In the data rows, 500 means zero.
Here are some points:
[449 655 607 518 431 598 541 452 158 597 236 437 426 467 486 311]
[546 452 436 487 565 443 487 351 483 397 533 531 533 503 386 531]
[478 439 565 417 494 531 430 507 329 515 282 513 428 548 505 457]
[413 599 392 505 564 362 538 456 661 331 749 562 448 431 470 622]
[683 511 511 569 404 568 558 287 204 488 333 485 534 470 410 436]
[588 630 535 430 394 581 477 695 492 719 658 512 471 308 618 538]
[299 621 648 570 563 604 485 971 717 678 541 333 609 533 641 601]
[697 409 473 556 380 644 525 456 467 390 806 535 493 466 399 566]
[526 603 586 495 354 563 468 481 331 384 432 586 472 402 474 450]
[504 542 305 494 589 271 437 383 477 490 317 493 470 470 379 529]
[ 58 535 685 691 534 611 408 999 816 913 776 172 422 628 840 575]
[429 541 482 467 436 511 477 521 438 447 582 618 422 514 516 505]
[599 577 642 575 374 602 533 476 144 567 250 431 520 492 492 299]
[484 528 540 574 412 449 556 509 474 418 502 466 466 555 587 539]
[563 477 452 398 553 445 517 338 548 400 592 558 441 428 491 535]
[304 525 439 368 737 214 579 421 520 412 737 381 580 463 441 495]
[541 533 462 423 563 497 476 443 700 764 678 556 357 525 649 556]
[370 511 602 426 436 446 556 607 342 448 413 405 519 464 484 359]
[580 544 661 497 409 537 541 463 310 479 366 582 497 491 481 403]
[523 481 477 498 351 479 403 490 526 104 534 870 415 301 520 482]
[565 307 510 510 553 558 437 363 386 553 332 479 490 634 515 489]
[270 500 657 482 529 608 495 798 555 646 708 382 522 531 646 537]
[435 678 562 452 348 547 499 366 326 506 403 414 457 373 451 383]
[  0 532 626 831 545 476 315 999 947 999 360   0 260 800 999 498]
[491 719 571 514 357 540 507 523 244 540 400 451 476 364 469 386]
[465 508 332 533 571 303 474 559 595 413 543 503 494 438 492 553]
[533 572 372 414 610 368 464 241 423 441 484 551 468 475 367 513]
[467 790 538 460 282 496 519 597 197 630 434 503 354 242 538 451]
[512 514 588 412 377 547 473 523 499 502 476 437 488 510 536 516]
[535 337 529 476 497 497 444 540 663 505 697 535 452 524 528 608]
[577 919 633 498   0 619 417 574  93  58 603 669 348 104 377 371]
[641 498 579 539 418 493 533 424 459 469 484 511 513 503 443 398]
[555 580 556 420 510 490 585 399 592 709 497 440 540 536 528 569]
[639 422 437 472 522 455 543 478 756 228 902 376 548 530 456 587]
[405 489 567 587 527 523 461 536 515 542 594 300 552 575 486 470]
[595 527 457 520 434 552 502 407 574 421 526 550 482 476 466 533]
[395 521 473 732 563 515 417 751 716 999 532   0 389 707 694 570]
18 more points follow, each with its number after it:
[343 471 496 576 485 491 562 686 541 462 604 347 428 540 450 635] 0
[525 702 683 515 318 632 491 502  74 595 311 451 466 411 474 317] 1
[487 637 715 538 469 671 542 531   0 755   0 314 521 530 540 156] 2
[544 469 436 602 438 489 476 346 401 166 586 357 516 596 427 518] 3
[540 454 521 505 480 562 512 450 434 522 534 482 534 510 431 524] 4
[504 582 434 520 519 491 452 459 550 451 547 526 486 442 463 527] 5
[965 424 378 438 507 474 434 116 104 433 283 504 486 483 325 441] 6
[523 856 672 445 127 642 478 637  14 428 469 436 411 189 406 367] 7
[526 507 459 632 469 500 482 458 453 502 514 516 443 584 466 420] 8
[521 231 293 529 768 350 555 286 674 444 355 608 680 756 425 585] 9
[489 582 511 523 401 513 469 570 512 239 528 795 415 321 511 473] 10
[587 422 531 555 475 516 564 441 471 415 501 495 539 575 505 435] 11
[511 539 431 528 554 291 476 492 354 499 252 470 520 447 480 453] 12
[545 552 604 453 384 479 583 514 378 357 407 517 546 475 408 382] 13
[537 521 330 497 610 329 489 378 596 352 638 501 505 444 401 588] 14
[476 610 607 498 455 546 488 495 300 529 410 515 505 491 479 449] 15
[532 472 419 561 541 378 507 589 628 434 582 496 518 436 530 568] 16
[544 217 360 474 653 424 510 355 880 509 455 687 478 666 592 679] 17
Which of these numbered points is nearest to each point below, looking only along the 2 directions in which the first points spread most? Its number follows each.
[451 490 548 447 495 486 515 580 436 486 483 461 529 544 474 443] > 8
[502 548 448 514 562 450 406 536 453 504 537 549 459 512 478 495] > 4
[570 812 661 485 200 516 431 591 199 252 630 722 517 281 417 438] > 6
[506 502 465 577 495 526 451 466 434 510 520 398 452 556 472 485] > 8
[533 530 505 529 450 529 494 462 454 467 483 522 508 467 469 511] > 4
[535 654 618 507 385 607 484 435 365 447 464 538 455 386 477 422] > 13
[512 504 446 565 635 482 563 430 413 595 410 561 561 494 472 446] > 8
[344 508 651 450 488 602 552 739 517 631 742 354 515 558 573 548] > 0
[426 512 590 525 482 518 538 689 572 451 566 628 556 446 584 546] > 8
Now 18 new points, numbered from 0 again:
[458 514 513 540 443 505 518 761 737 917 416 517 461 414 790 576] 0
[520 472 579 598 584 354 449 740 638 588 547 482 466 446 571 452] 1
[556 598 477 385 398 490 507 472 700 901 394 604 403 406 690 591] 2
[555 483 463 615 558 462 452 405 465 542 549 337 468 591 414 448] 3
[681 501 316 454 581 656 465 142 558 625 788 308 499 589 341 510] 4
[543 457 604 467 388 555 472 470 227 475 340 588 498 453 515 371] 5
[277 510 668 395 517 468 531 948 607 601 613 500 609 604 604 489] 6
[543 615 503 317 147 583 387 623 641 174 814 573 428 349 475 661] 7
[592 453 410 532 536 489 521 400 603 395 680 499 550 472 444 551] 8
[489 530 398 466 598 419 472 472 651 296 911 496 547 452 401 627] 9
[609 450 345 552 722 357 605 537 718 286 999 433 560 579 357 527] 10
[449 515 563 478 554 540 494 494 505 547 616 411 534 546 487 548] 11
[528 440 547 536 568 592 493 406 213 576 219 463 499 617 463 344] 12
[412   0   0 553 999 357 607   0 999 544   0 443 848 999 720 602] 13
[516 645 663 438 212 594 458 619 306 342 439 656 453 309 611 480] 14
[556 491 525 554 509 510 495 418 372 516 433 417 517 558 434 462] 15
[522 436 474 536 550 564 463 389 365 490 311 480 499 598 440 407] 16
[455 521 463 552 539 399 461 697 489 545 537 489 601 532 451 476] 17
Which of these numbered points is nearest to each point below, looking only along the 2 directions in which the first points spread most? Its number follows each.
[487 459 586 548 555 546 448 515 159 578 237 431 578 691 446 363] > 12
[572 605 573 523 416 577 501 435 251 487 425 462 512 441 436 425] > 5
[659   0  24 794 999 528 562 305 999 559 105 422 679 999 647 508] > 13
[465 154 282 375 422 491 361 430 999   0 888 771 395 632 489 909] > 10
[573 298 249 458 748 379 540 376 984 804 535 650 578 715 605 672] > 13
[579 667 611 540 272 571 469 442 159 496 264 433 455 421 524 341] > 14
[321 531 636 443 523 524 578 823 572 579 457 587 493 423 631 486] > 2
[654 356 325 635 579 499 540 666 746 827 432 487 498 293 622 561] > 1
[420 524 367 399 708 377 479 410 506 442 545 442 492 396 398 496] > 8
